Each path is a new rotation, seen through one point. The rows after it are directions, each followed by how far the rotation turns it, in degrees each step (0 if it stays put).
Each turn is a multiple of 5 degrees from 10 to 175, or 0.
Each row of a path follows its step; steps can be skipped.
Path 1:
step 0: [-18   1   3  10 -16  10 -18 -15  -2  32   3  -5   5  24  10  14   8   2
   7  17 -25  29  -8  28   1  17  14   0  24  13  -3   8   5  21   7   4
 -17]
step 1: [ 10  -2  -6   5 -28  25   8  -6 -11 -18 -17  -6 -10  14  -8   2   3 -14
 -19  22   8 -21   6  15   0  14  -9  -2   7  31 -21   5 -12  19 -12  -5
 -34]
step 2: [-31  -3 -29   3  12  10   6   8 -24   0  -2  14 -22  19  -7 -18  21 -10
  15  19   8  14  -2   5  -2  -4   2  -4   2  23 -18 -17  23  17 -12 -23
   7]
step 3: [ -1   7   1  -7 -17 -16  18 -36  -8  10  -4  23   4  13   6   0   0   3
  -5  -9 -20  40   4  22   0  14 -11  -6  10  19 -32   1   9   2  -3  -5
 -12]
step 4: [ 20  -5 -17  -9  -1   6 -22 -21 -15 -34  -5   5  -6  11   1   2  10   0
 -27   9   4   0  -4  14  -4  11 -19 -26 -23  37 -12   0 -13   7 -14  -1
  14]
step 5: [-19   5 -30 -35  34  11 -20 -12  14   6  12   7   2   9  13  -9   6  -2
  17  13  -1  15 -14  11   7  10 -10 -16  -1   9 -12  -7   9  24   7 -18
  -6]
step 6: [ 12  17  -8  -6  -4  -8   5 -10   6 -18  -7   1 -13   8  13  -9 -19   3
   3   4 -24  25   8  23  29  30 -18   5  24  15  -4  18 -16  22   6  18
 -12]
step 7: [ 13  15 -30  19   3   7 -21  14   2  -5 -10 -13 -26  24   2  -1   7 -36
  -6  16  -2   9   0  14 -11   1 -10 -20 -15  27  14  -2 -14   9  11  -3
   0]
step 8: [-30  17 -13 -10 -12  13  -8  15  22  -3  -7  17   4  15  16   2 -22  -1
  20  18  -9  18   4  26 -24  -3   1 -11  20   9 -17  -8   4   7   4 -27
 -14]
step 9: [-20  -5  -1   6 -20  -9  15  -3  -2 -24 -27  -9 -20  23  -1   6   3  14
   7  12 -16  -1  10  34  10  31 -10 -15  -1  25  -8  15   6 -16  -4  16
  -7]
Directions:
[ -7  -6   3  -7   3   3  -7  -3   3  -7   1  -3   9  -1   3   1   7   7
  -5 -11  -5   2  -2   6   6  -2   5  -4  -6   4   3   9   2  -7  -4  -2
   1] | 65
[ 3  3  0 13  3 -5  6  3  0  1  1 -2 -2  2  2  2  3 -5 -5 -8 -9 17  2 -4
  9 -5 -3  3 -2  0  1 -2  3  1 -3  3  4] | 100
[ 7  7 12  0  0 -5  0 -3 -3  0 -2  1 -3 12 -7  3 -1  7 -2 -3 -1  0  5 -1
 -3  7  2  2 -6  3  1 12  2  3  7  7 -6] | 125
[-12   3  -2  -2   0  -5   3  -3  -2  -4   4   2   7   3   5  -2  -9   2
  10   1   9   5  -2  -2   4   1   2   4   1   4   6  -3  11   1   1  11
  -2] | 120
[ -3  -1   0  -2   0  -2 -10   5  -9   7   2   1   3   2  -1  -3  -2  -2
   5   5  -1   6   1   0   4  -9   4  -6  -7  -9  -6   5   5   4  10  -7
  -1] | 135
Path 2:
step 0: [ -6  14  32  24   4   6  -8   2  -4 -20  -7   7  -7  -6  15   5  -4  -7
  -5  -7 -11   5  -5   3   9  12 -22   6 -27  13   2 -19  -7  -9   3 -46
  -9]
step 1: [ -8   0  25   4  -8  -4 -17  -9   2   0  16  -3   9  -1  -6   7 -21  -2
  28  14   3 -15   8  -9  -1  17 -37  -2  23   0  24   3 -13  23   2   9
  -4]
step 2: [ -6  -4   2  13  -4   9  -2  -9 -27   8  15  -7  -4 -22  15 -15  -4  10
 -14  -9   6   3  26  27  10   1 -10  11  19  -6 -19  23  -8   0   9  16
  27]
step 3: [-12   7   9  -6 -11  11 -24   2  -6  -9 -33 -18  18  -6  -6  15  -8   5
  -1   2  15  -9   5   1  18   5  18 -16 -16 -11 -12   4  -4 -34 -14   5
  19]
step 4: [  4  28 -17 -11  -6  -6 -22  -7  11  29  13 -19  13  -9  -1  16   1  -5
  -5   8  -4   2  -5 -18  12 -11  23 -16   3  32   5   7  -8  23  -3  -9
   6]
step 5: [  6   2  16  22  -1 -17  24   3  -6  18  -1 -18 -16 -17  -6  -8  19   9
  -1  -7  -2  21  -8 -21  21  -6  17  22 -14 -17  11 -19 -11  12  14   2
   8]
step 6: [ 17   1  31   2   3   4   7  26 -10  -2  -2   6  -7  25  -5   9   5 -11
 -14  10  -8 -24 -19 -16  -3  -1 -21  -6 -25 -11  -2   7   7  14 -17  10
  23]
step 7: [  5   5   0   2  43   5  -2 -22  14   6   0   5 -12  24   9  -9  -4  12
   2   4   6 -18  16   5 -17   4  11 -14  -5  -1  18  27 -11  16  21  14
  12]
step 8: [  6  20  -6  -3  21   3  19  18   3 -32 -18   1  -1 -15   8  -8  21   7
  -6  22  12  16  19   2  -5   0  12   6  27 -11  -8   4 -22 -11 -16   7
   0]
step 9: [-21 -15  -3   9 -13 -11  16  -1   7 -13 -22  14  24   1  11   6  -1  -9
   8  18  -3  -3 -16  18   0 -12  22 -20   4  10   0  -1  12  18 -31 -16
  16]
Directions:
[-9  1  3  6 11  0 -1  5 -4 -6  1 -6  9  2  5 -2  6 -1  2 -4  8 -1 -3  7
 -6  4 -7 -4  7 -3 -1  8 -2  2  3  4 -3] | 60
[ -7  -2  -3  -2  -3   5   4   3   3   2   2  -3  -7   3   7  -1  -7   0
  -5  -2   2  -5   1  -1  -2   2   0  -6 -16   4  -4   8  -4  -8   0   8
  -4] | 95
[ -3  -1   3   5   7   0 -11   7  -2   5  -5  -1  -1  -3   3  -2   0  -5
   2  -2 -10   3  -4  -6  -4   1   7   9  -4   4  -2  -3   8   4  -1   9
  -7] | 60
[ -7   7  -3  -6  -6  -7  -2   2 -11   1  -4  -1   0   0  -3  -1   3   6
  10   6  -1   0   2   6  -2  -7  10  -4  -1  -2 -11   4  -1   1  -1  -4
  -6] | 65
[ -2   2   2  -4  -3  -3   5   3   1   7  -1   1   3  -4   0   3   5  -2
  -2  -9   2   8  -8   6   6  -2   0  -2  -7   3  13   1  -3   4  -9  -6
 -10] | 70
[12  1 -2 -3  2 -1  1 -2  6 -1  9 -1  8 -5  3 -5 -7  4  7 -3  6 -5  5  1
  4 -5  4  5 -3  3  0  5  1 10  6  5 -8] | 125
Path 3:
step 0: [  2 -13   0   0   3   4  30  -4   1 -12  20  -6  12  -3  30   8  23  11
   3  21 -23  -3  10 -21  -4  -1   0   0 -14 -22 -31 -11  -2 -18 -22  12
 -16]
step 1: [ 15  -3  -9   9 -10  22   9 -14  21 -12   0   2  -7  14   6 -11   0   4
  -5   7 -25 -15 -26 -52   5  -4  -3  20   1 -21   9  -6   8  -3 -11  11
   9]
step 2: [  9   6  23  -3  12  14  22 -10   4 -22  24  11  20  13  12  -5  19  24
  10 -11  -4  -7  -3 -26  12 -15   3   3  -8  -3  21   5 -27   4  -6 -21
  21]
step 3: [ 25  21   9 -27  -7   0  11   1  -1 -12   9   4  -3   1  16   5  28  22
 -24   3  -6 -11  -4 -25  -7 -20  24  -3  17   8 -12  -4   0 -30   9  -6
  -3]
step 4: [ 31   3 -17   9   1   9  35  -4   8   9  -1   1 -12  22   4   0  24  -7
 -14  15  -3 -14  16 -34  10   6  20   1 -13  22   5  16   3   8  13   5
  12]
step 5: [  3 -18   0   2  17 -10  10 -16 -22   0  44 -13   2  11  -6  14  27  18
 -14   1  -3  22   7 -29   4   8  16  19  -8   0   8  13   2  -9 -10  11
  10]
step 6: [ 20   6  -3  15   8   2 -10 -33  -4 -16  12 -33  -7  -5  33  -2   1   9
 -16  16  -7   8 -32 -25 -10   2  26  -2  10  11  -1   5  -6   6  -2   5
  -4]
step 7: [ 14 -19  15  17  -1  -3  15 -14 -10  21  -2  16  10 -13  25   8  -6   8
 -25  -1 -10  -1  -4 -36  -5 -11  11  -5  -8  20   1  -7 -19  28 -11  -6
  22]
step 8: [  6 -23   6  -7  29   7 -12  -5  11  23  16  -6   3 -12  23   4   9  26
 -21  -6 -14  -1  22 -34  22   1   7   3  16  -3 -10  -6  -9 -11   9 -14
 -13]
step 9: [ 35   1  -1   4  15 -14   3  -3   6  -2  -4   0 -14   1  26 -27  12   5
  -9   4 -17  -4   9 -25  12   5   8 -12  -3 -21 -20  23 -21  10 -17  21
 -15]
Directions:
[-6 -9 -1 11 -7  4 -4 -4  0 -5  2 -7  9 -3  9 10 -5 -1  2  4 -3  2 -4 -2
 -4  1 -6  3 -1 -1 -3 -3  7  2 -4  0  7] | 60
[ -3   0   3   8   2  -4   0   7   3   2   0   2   3  -3  -1   2   3   4
  -2  -5  -7   5  -1   3  -7   2  10   8  -9  -2   2  -1   3 -10   0 -11
  -8] | 140
[  9   4  -3   3  -3   0  -7  -1   5   2 -14   6  -1  -4   7   2   3  -5
   8   2   1  -1  -9  -3   3   0   7   4   0  -2   4   9   6   1   1   7
  -2] | 135
[ -3   5   7  -7 -10  -1   3   7   8  -4   0  -4  -7   6   3  -2   4   1
  10   4  -7  -2   4  -1   1  -7  -3   2  -3  -9   4  -1   3  -2  -1  -3
   7] | 35
[  2   5  -1  -1   8  -4  -3  -9   0  -6   0  -3   0   5  -5  -3  -1  -5
   3  -5  -6   9 -11   2  -8  -6  -3   4   4  -3   8   0  -5   5  -7  -4
   2] | 85
[ 2  6 12  1  1  6  0  3 -8  3  1  5 -2 -5  7  3 -7 -3  1  1  1 -2 -8  1
 -3  6  1 -4  5 -1  7 -5 -7 -5  7 -4  9] | 80
Path 4:
step 0: [ 17  13  25  -9  -1  14 -12  -7  -8  22  15  10  21 -26   2  27  -6   6
  -6  -5 -18  34  -2  15  -7   6  -8  -6   1  12   7  -2  22   3  -6 -10
 -21]
step 1: [ 10  -2   9  14  -1  33 -14  14  15  12   7  22  13  -3   3  10  24  -1
   9 -28   3  19  -3  10  -1   6   1 -18  -4   3 -44  12  10  -1   0  -1
   5]
step 2: [ 11 -40   5  12  17  22  -8  -5 -18  25  14   7  22   6  -7  23   4  19
 -12   3  15  22  -7  17  -3  -2   8 -12  -1  12   8  -3   7  17   3   1
  12]
step 3: [ -1  20   7  -4  -6  15 -29 -10  -1  28  10  30  -6 -24   3  19   4   0
 -26  -8  24  18 -19   3  -3  -1  12   5   0   6 -12  -7  11   0 -17 -16
  11]
step 4: [  5 -25 -17   8  11  20 -21  14  11  13   4   8   5  -1  -7  16  20 -18
   3  -2  31   3 -26   7  13  20  16   9   1   4 -20  -5  21   7  17   7
 -10]
step 5: [-10 -10  28 -18  10  11 -10  -7   2  27  11  -6  29 -13   2  37  -2   4
 -13  21  11   8 -24   1  -6  13   9  14  -8  15   7  -4  -4   7   6  -7
 -17]
step 6: [-12  14  14  11  -4  11 -15  10   2   0  -4  25  13  -9  29  26  20 -29
 -17  -3   1   4 -21   3  -3  10   6  -1 -11 -10 -31   7   3  14   4 -17
 -10]
step 7: [  8 -33   7  11  29  19  11   2  -3  -2   1  18  16   0  10  29  17 -17
  -5  11   8   6   4  -4  -6  16   1 -15  -3  14   4 -17  19   6  21 -10
 -19]
step 8: [ 10  16  23   5  -4  11  -2 -21  10  27   4  25  19 -29   2  17  21  -1
 -28   8  -7  13   5 -16   2  -3  -3  -7 -19  25  -3  -9  -6  10   4  -6
  -5]
step 9: [ 16  -5 -14  18 -12  14  -6   0  -4  -8  -1  15  12   2   0   6  37 -20
 -17  -6   2  24 -11  15  12  -9  11 -10   8  20 -28   1  13  17   5   0
 -28]
Directions:
[ 1 -4 10  3  3  1  8  1  5 10 -3 -5  3  1 -7 -4  1  5  1  7  5 -1  2 -7
  6  5 -2 -3 -2  3 -4  3 -8  3  5  9  7] | 120
[  6  -6  -3  -6   0   3  -5   2  -2  -3   0  -4  -8   5   3   2  10   1
  12   6   0   2   5  -4  -7   2   4  -1   2  -3  -8 -10  -2   9   1   1
   1] | 135
[  9   4  -8   1  -1   0  -5   1   2   7   0   3  -3 -13  -2  -7   0  -5
   2   3   2  -2   6  -8   4   6  -5   5   3   4   8  -6   9   2   2   3
  -1] | 85
[ 2 12  4 -3 -5  0  6 -5  3 -4 -4  5 -9 -3  2  0  3 -6  1  1  0 12 -6  1
  2  7  0  2  5 -4 -3  8 -2  7 -6  0  6] | 135
[ -1   4 -12  -3   6  -7   7   4  -1   3   1   2  -5  -4  -7   2   2   5
  -7   0  -2   1  -8   5   3  -5   5   7   7   7  -7  -8  -5   0   4   1
   3] | 60
[  2  -1  -5   3  -5   7  -5   2  -2   1   4  -4   4   1  -2  -4   0   8
   2  -8   8   9  -1   4   2  -4  -5  -3   4   2   1  -5  -3  -2 -14   8
   7] | 40
